Here are some points:
array([ 35,   1,  23, -32,   1, -63,   7, -46,  60, -11,   6,  27, -18])
array([-12,  40,  87,   8,  -4, -84,  12, -28,  22, -11,   0,  17, -27])
array([ 12,  13,  68, -17,  14, -39,  11, -27,   8, -26,  20,  19, -38])
array([-21,  21,  29,  32,   7,   0, -44,  46,  16,   8,  -9, -27,  -3])
array([-38,  39,  63, -12, -23,  66, -10,  -1,  -3,  -9,  31, -26,   8])
array([ 33,  24,  99, -12, -10, -16, -12, -18, -49,  13,  -8, -30,  14])
array([ 20, -82, -55, -31,   0,  66,  -3, -11,  33,  11,  15,  19,  -1])
array([ 10, -17,  50,  12, -46,  29, -14,  25, -44,  -6,   6,   9,  24])
array([ 58, -37,   3, -17, -15,  53,  14, -27,  26, -20,   8,   7, -21])
array([ 11,  19,  25,  26, -23,  84, -33, -10,   3, -28,  21,  -3,  -2])
array([ 39,  12,  79, -36, -39,  19,  -9, -17,  -7,  -1,  -6,  11,   9])
array([ 48, -98,  18, -15,   4,  46,  -3,   4,  25,  -3,  -2,  -4,  -7])
array([ -9, -55,   0,  15, -12,  36,   4,  50, -15,  24,  26, -40, -11])
array([ 20,  27,  33,   8, -25,  64, -16,  22, -24, -31, -11, -20,  26])
array([ -8, -58, -27,  37,  29, -58,  -1, -40,  32,  22,  13,  -7,  -2])
array([ -3,  77,  -7,   7,  14, -13,   1, -52,  65, -21, -12,  -9, -12])
array([ 42, -82, -19,   9,  20, -43,  -2,  -2,  46,  -3,   1,  12, -18])
array([ 20,  30,  43, -36,   3,  16,  -1, -43,  56, -41,   0,   9,   0])
array([ 22,  46,  11, -11, -36,  43, -25,  10,  18, -16,  22, -23,  14])
Then 16 other points, each followed by its number:
array([-25, -32,  -2, -17,  -9,  83, -11,  43,  23,  12,  34, -12, -29]) 0
array([-35,  -4,  16,  16, -32,  65, -17,  44, -17,  11,  20, -23,  12]) 1
array([ 52, -35, -28, -35,  -9,  10, -12,   5,  46,  23,   9,   7, -27]) 2
array([-16,  56,  85, -51, -10, -23,  -7, -27,  49,  -4,  -2,   8,   0]) 3
array([-27,  -9,  71,  11, -14,  26,  17, -13,  37, -16,  32, -40, -10]) 4
array([ 18, -74, -21,  16,   9, -51,  11,  52,  -3,  17,  14,  -7, -27]) 5
array([ 21, -83, -49,  49,  13, -27,   2,  17,  -7,  17,   5, -15,  -5]) 6
array([ 56,  15, -34, -10,  -1,   0, -30, -17,  47, -25,   4,  19,  -3]) 7
array([ 48, -36,   9, -26,   5, -41,  15, -58,  42, -15,   0,  21,   3]) 8
array([ 40, -43,   1, -20,  28,  59,  -5,  -4,  38, -24,   2, -14, -22]) 9
array([  3,   7,  26,  10, -21, 102, -18,   2,  37, -10,   8, -43,  -1]) 10
array([-17,  25, -23,  59, -15, -18, -14,  17,  32, -25,  30, -24,   5]) 11
array([ 19,  -6,  -3,  -3, -38,  97, -23,  23, -19,   3,   9, -13,  15]) 12
array([ 19,  62,  72, -37,  -7, -29, -15, -36,   3, -14,   1,  29,  -8]) 13
array([-38,  70,  62, -12, -24,  37, -10,  -6,   9, -15,  25, -15,   2]) 14
array([-31, -51,  15,   5, -19,  76,   0,  36,   2,  14,  35, -25, -11]) 15
Which of these numbered points is nearest to each point below, ignoring the 2 directions in which the first points spread most? Its number follows each.
array([ 40, -60, -30,   4,  19, -25,  12, -29,  44, -11,   7,  19, -27]) > 12
array([ 30, -42,  17, -13,  27,  51,   2,  20,  32, -31, -17, -31,  -3]) > 9
array([ 41,  50,  24, -44, -14, -37, -22, -26,  32, -10,  13,  -3,  19]) > 2
array([ 71,   5, -32,  -9,   8, -35, -11, -14,  35, -20, -25,  10,   3]) > 7
array([ 45,  25,  18,  10,   2,   2, -28, -47,  17, -34,   6,  20,  -3]) > 7
array([ 30, -80, -19,  45,   0, -33,  -9,  16,   4,  25,  -4, -20,   4]) > 6
array([ 33,  36,  61, -49, -33,  13, -14,  -4,  -6,  -8,   1,  21,   3]) > 13
array([ -7,  55,  33, -46, -24,  72, -14,   9,  26, -11,  -3, -20,  17]) > 3
array([-20,  36,  40,  18, -29,  36, -18, -16,  17, -24,  46,   3, -12]) > 14
array([-44, -34,  18,   1, -18,  44,   0,  39,   2,  16,  45, -20, -15]) > 15
